The rows of Z fall into a few groups, which share some directions, and each row is roughly a mix of its group's hidden directions.
Z:
[[-24.6 -24.9   4.6  23.5  22.0  15.7  13.1  10.9  15.5  18.7]
 [ 24.0  27.5  14.5 -17.2 -26.5  25.2   2.9  -2.3  -9.6  11.1]
 [ 14.1 -21.9  -1.5 -35.5  14.8  -2.2  31.0  -6.8   2.6 -15.2]
 [-38.1  -2.0 -11.1  14.5  19.8 -22.0 -18.2  18.0  -9.0   1.5]
 [  4.6 -17.0  -6.0 -44.7   2.3  -5.0 -14.2  -9.0  15.3 -22.7]
 [ -8.2   3.2  10.1 -24.7 -24.3   5.5  -3.3  41.2  16.9   2.3]
 [ 25.4   8.3  24.0 -35.5 -23.9  11.2  -0.9  10.4  -7.1  -0.5]
 [  0.4  11.0  -4.0 -38.5 -18.5   2.0 -22.3  22.8  -0.2 -20.6]
 [ 13.0  -3.3  15.2 -44.9   5.6   9.0  11.7   8.5  19.6 -16.5]
 [ 21.5  27.5  -3.6  -4.4 -19.2 -18.7 -34.1 -13.7  -8.5  -3.4]
 [  8.3  25.7 -22.5  12.1  17.8  -2.5   9.8 -27.9 -27.1   9.9]
 [ -3.1 -26.0  19.8  12.3   4.9 -25.0   8.6 -25.7  11.6  25.7]
 [ 24.4   7.6   0.4 -25.1 -26.4   2.9  14.2  27.0  12.0 -18.6]
 [-30.8 -18.2 -28.0 -14.1  17.3 -22.5 -13.6   1.2   1.3  12.3]
 [-29.0  -7.2 -27.7  34.7   8.2 -17.7  -3.3   1.4  12.1  -0.3]
 [ 21.0 -15.5  33.4 -13.7 -31.7  -1.4  -7.4  13.7  11.6   6.0]
 [-13.6  31.5  -1.3  20.2  -7.3   3.6 -34.3 -16.1 -17.3   4.7]
 [-17.7  18.0 -24.8  24.3  29.1  -4.0   3.5 -14.2 -19.9   9.8]
 [ -4.3 -14.2 -24.4 -18.0  -4.5 -16.0  -0.3  -1.7  13.5 -42.5]
 [  4.0  23.5 -12.9 -22.9 -20.7  -4.9 -19.9  -8.4  -0.2 -35.0]
 [-12.9   3.7  11.2  25.5  30.9  11.3   9.4  -9.0 -14.9  31.3]
 [ 13.0  34.5   8.2   1.7 -24.6  15.5 -28.1  -5.7   6.7  16.2]
 [  1.9 -26.6  27.1   7.0  14.4  -4.8  16.7  -3.8  11.0  35.6]
 [ 11.1  26.6  11.4  15.8 -31.6   8.4 -29.0 -12.6  -0.7 -11.2]
 [  6.1  29.6 -32.7  -7.6   4.7  11.3   7.6 -28.8  -3.6 -17.9]
 [ -8.3  34.1  -5.4  -9.3 -12.1   5.1 -37.3  15.9  14.6   5.0]
 [ 10.5   5.6  -5.5 -32.9 -14.0  -3.7 -10.1 -23.7 -14.4 -32.7]
 [ -7.7  34.7 -31.9  18.8  20.3  -8.7  -0.5  -6.1  -2.6  15.5]
 [ 15.5 -24.3  34.2 -33.0  -8.6  13.9  -0.9   2.3   3.8   5.3]
 [-22.7  21.8 -11.8   8.0 -18.8  11.7 -22.3  23.1  24.1  10.4]
 [ 10.1 -13.6  29.9 -40.7   7.7  10.3  -8.0  15.8   4.9  -8.5]
 [ -1.9  14.1  -3.2  11.4 -35.3   2.9 -25.0  29.1  11.8 -14.2]
 [-17.6  -5.0  29.3  16.2   8.5  29.6 -10.1  -6.6 -29.2  -1.8]
 [ -8.2 -11.4  20.1  15.2  31.9   4.5  25.7   3.0  11.3  27.2]
 [ 12.3  -8.6   0.0 -35.3 -11.1 -24.1  12.2  20.0 -15.9 -20.7]
 [-19.5   8.8 -34.0  10.9  23.4  10.9 -12.7 -21.3  -8.2 -18.0]
 [ -4.9 -32.4 -13.7  -3.7  32.2  -3.5  32.6  -1.5   1.1  -4.4]
 [-23.1  -9.7 -28.0 -16.4  34.0 -18.1  12.8   1.3  -8.8   0.4]
 [ 32.2   0.7  17.8 -28.0 -30.8   1.5  -1.3   1.9   7.1 -16.2]
 [  4.9 -26.8  26.9   9.4 -25.1   3.5  19.9  16.6  16.3  16.6]
 [ -2.2 -48.6  15.3  15.8 -19.2  -2.4   5.9  11.1  -0.1  -5.0]
 [-17.5   0.3  -9.4  25.4  22.7  31.0  17.2 -21.9   9.7   4.4]
 [ 16.2  12.8   5.9   8.2  19.1 -20.3  13.5  -9.4 -40.7  13.2]
 [-16.7  -7.8   4.4  44.4   2.6  -3.3   2.4  19.7  12.7  22.5]
 [-11.0  17.1 -14.7  23.8  25.9   8.6  -4.1 -14.9 -26.4  23.0]
 [-17.6  36.3 -27.1  13.2  26.4  -1.2  -7.5  -6.6  -2.8   8.2]
 [ -0.5 -21.7  27.5  17.5  21.8  10.4  20.8 -14.4  -9.0  24.0]
 [-17.7 -32.4  10.3  16.5  14.7   9.5  11.8  19.8  16.3  23.7]
 [ -3.0 -22.5  23.5  13.9  15.3  27.0  19.8  18.7 -13.3  16.3]
 [ 11.2  32.3 -11.3  -2.7 -35.1  -2.3 -26.9   1.8  -7.8  -8.7]
 [  6.8  39.2 -23.0   0.8   3.1  -4.8   8.0  25.6  22.3   6.7]
 [ 22.3 -19.3  29.0   1.0   8.3  13.5  28.8 -15.2  -6.4  18.6]
 [ 24.6  37.5   5.6 -10.7 -17.7  16.1 -13.1 -15.4 -13.7   8.7]
 [ -4.6 -40.5  29.5  12.9  -9.3  -8.7  -7.9  -9.6   5.3  19.0]
 [  1.6 -23.7  19.3 -39.6  12.5   3.7   6.4  20.0   0.6 -17.1]
 [ 13.9  39.5 -14.4  -3.9 -16.8  13.1  -3.3   2.3 -28.8 -11.7]
 [  7.4  20.4 -40.8  -3.8  15.3  10.5  19.9 -22.4  -3.3   0.2]
 [  1.6 -30.0  -8.3 -25.3  -7.9  -7.0   6.3  -1.8   5.6 -40.1]
 [ 37.8   7.3   9.6 -10.7 -24.7  23.8  14.6 -11.6  12.6  -5.5]
 [ 30.3  32.9   4.7   8.0  -3.8 -14.5   5.8   0.6 -32.5  -3.4]
 [ 24.1  23.7 -20.4   7.0  12.4  15.7  36.8  -0.3  -5.8  -2.6]
 [-17.6 -25.6 -13.3  17.3  29.4 -15.8  28.3  -2.5  -3.8  -5.1]
 [ -6.3  17.5  -2.4  21.0  13.2  -2.6 -14.5   8.0  15.7  43.7]
 [  9.9   4.3  -7.9 -38.0  10.8 -26.5  11.8   3.6 -20.1 -20.1]
 [  4.7  -3.3  11.4  -3.8 -28.8  -4.6 -33.6  19.1  26.2  14.1]
 [  1.0 -36.4   6.2 -18.2 -12.7  -4.7   9.0  -0.3   5.4 -37.7]
 [-25.8  -7.6 -18.6 -20.4  19.6 -32.8  -9.0  14.0 -10.8  -7.9]
 [ -6.5   1.1  -8.7  46.1   1.1   8.8  11.7 -22.9   4.1  20.2]
 [ 31.0  -3.7 -14.9 -29.0 -14.7  14.8  22.9   0.8  20.2  -1.0]
 [-15.8  -9.2  16.8  38.5  19.5  19.8   8.8  -9.8  -1.5  19.0]
 [  7.6  41.1 -21.3 -16.4  -2.3  12.2  -5.0 -11.5 -23.6  -7.9]
 [ 28.5  -2.8  17.9 -32.7   5.2   6.6 -10.7 -18.8 -18.9 -17.3]
 [-25.1  16.1 -38.9  10.6  25.3  -2.7   7.2  -4.5  -9.8  -8.7]
 [-27.9 -16.1 -32.7  28.5 -12.5  -2.9  11.1   6.0   6.5 -10.9]
 [-23.0   1.4 -21.3  32.1  18.1  19.2   1.1 -15.1   7.4  20.2]
 [ 32.5  -1.9  26.3 -30.3  -4.7  -2.5  17.4  -1.5 -20.0  -0.4]
 [  7.2  49.0  -5.9   1.4  -0.5  11.6  -9.2  -8.2 -22.1  12.0]
 [-14.0 -11.8  -3.6  26.3  34.8   0.7  25.6  -8.9 -11.2  17.1]
 [ 23.9 -21.0  22.7 -16.5   4.8  12.7  27.1 -23.4  -1.7  11.6]
 [ -6.7  31.1 -29.1 -10.0 -22.0 -12.4 -21.3  12.5  -5.1 -13.1]
 [ -8.4 -24.3  17.1  24.9  10.9  20.7  18.3  15.6  16.8  20.7]
 [ -8.9  27.1 -22.7  10.0 -21.9   1.1 -26.9  16.0  13.2 -18.5]
 [-11.7 -42.2  20.2  -0.3  19.5   6.2  21.7   5.8   9.5  -8.6]
 [ -9.2   4.3 -35.4  -0.5  33.1 -17.0  11.2 -23.0  -0.8  -2.5]
 [-13.9  -2.2 -13.6  48.1   3.2  -0.2   8.5 -16.2   8.3  17.3]
 [ -3.4 -11.9  -0.5   1.1   5.6  26.6  28.6  24.9  30.7 -11.3]
 [-14.3  -2.8 -22.5 -19.0  18.7 -34.5   0.0  24.5 -13.4  -2.3]
 [  8.5  14.0  31.7  16.3 -12.3   9.6  -3.5  12.4   2.9  38.1]
 [-29.2 -19.1 -19.7  24.5   9.5 -23.8  -8.7  10.6  17.8  -6.7]
 [ 26.5   0.7  34.6  -9.0 -10.6  29.2   7.4 -12.1  -2.4  16.1]
 [ 20.0  -9.0  15.5  15.2 -16.2  32.7   9.5 -17.8  17.5  20.2]
 [  2.4 -26.9  -0.4 -30.3  13.5 -10.1  21.5   8.7 -16.2 -26.0]
 [ 13.3 -11.2   0.2 -39.3 -13.0 -11.9  -0.7  12.4 -15.5 -29.3]
 [-34.0 -29.1 -16.9 -15.3  20.2   1.8   4.6   4.0  21.1   0.1]
 [ -3.7 -37.3  38.3   5.2 -10.5   8.5  -7.4   8.8   8.1  11.4]
 [ 10.9 -24.1  10.8 -13.7 -34.4  -7.8  -8.8  20.1  22.9 -12.4]
 [ 30.9   7.2  -9.4 -37.0 -24.2   1.5   4.0  -6.2   8.9 -15.0]
 [  9.0  11.8  25.7  18.6 -18.3   9.8  -5.1  20.4   3.4  36.0]
 [ -3.8 -11.2  24.7  -6.7 -22.6  27.6   6.0  24.7  22.0  14.6]
 [-15.7 -32.0  -4.8  -8.1   4.3 -11.3   4.8  -1.7  18.1 -39.4]
 [ -3.4 -26.3  18.6  -8.6  12.9  27.8  27.9 -15.6  17.4  -4.8]]

Here is one row of each group, with its name. Which group are the others in?
[ -2.7 -25.6  12.0  17.5   5.5  24.1  20.9  15.9  23.6  20.8] => H
[ -8.6  12.9  14.0  23.4  24.7  14.3   3.3  -8.1 -17.3  35.1] => U
[ -5.9  25.5 -27.8  28.3  11.2   5.2   1.9 -28.1 -13.1   5.9] => S

[-21.9 -41.6  -1.0   9.9  17.6 -14.5   2.3 -18.9   6.0 -13.3] => U
[-10.2  -3.6 -23.3 -12.5  19.0 -18.3 -12.2 -39.6  -5.9 -12.1] => U
[-19.4 -11.6  -8.7  28.8  32.6  -3.5   3.5   1.9   7.8  29.0] => U
[-14.7  28.9  -6.9  26.9 -17.6   7.8 -30.6   6.5 -11.5  -9.9] => U
[ -2.9   3.9  -4.9 -45.0   6.9  -5.3 -10.2  21.6  -6.9 -25.2] => S
[-20.5 -14.5  -4.7  36.8 -14.9  -2.7  12.8  14.2  22.3  17.5] => S
[  5.3 -12.0  33.0   2.3 -22.5  24.2   3.2  12.6  21.3  20.6] => S
[-20.2  -8.0 -15.7  20.3  13.9  18.9  16.2  28.0  25.5   5.0] => H
[ 22.9  16.8 -12.0  11.3  -9.4  35.5  17.6 -22.0  13.4   2.8] => H
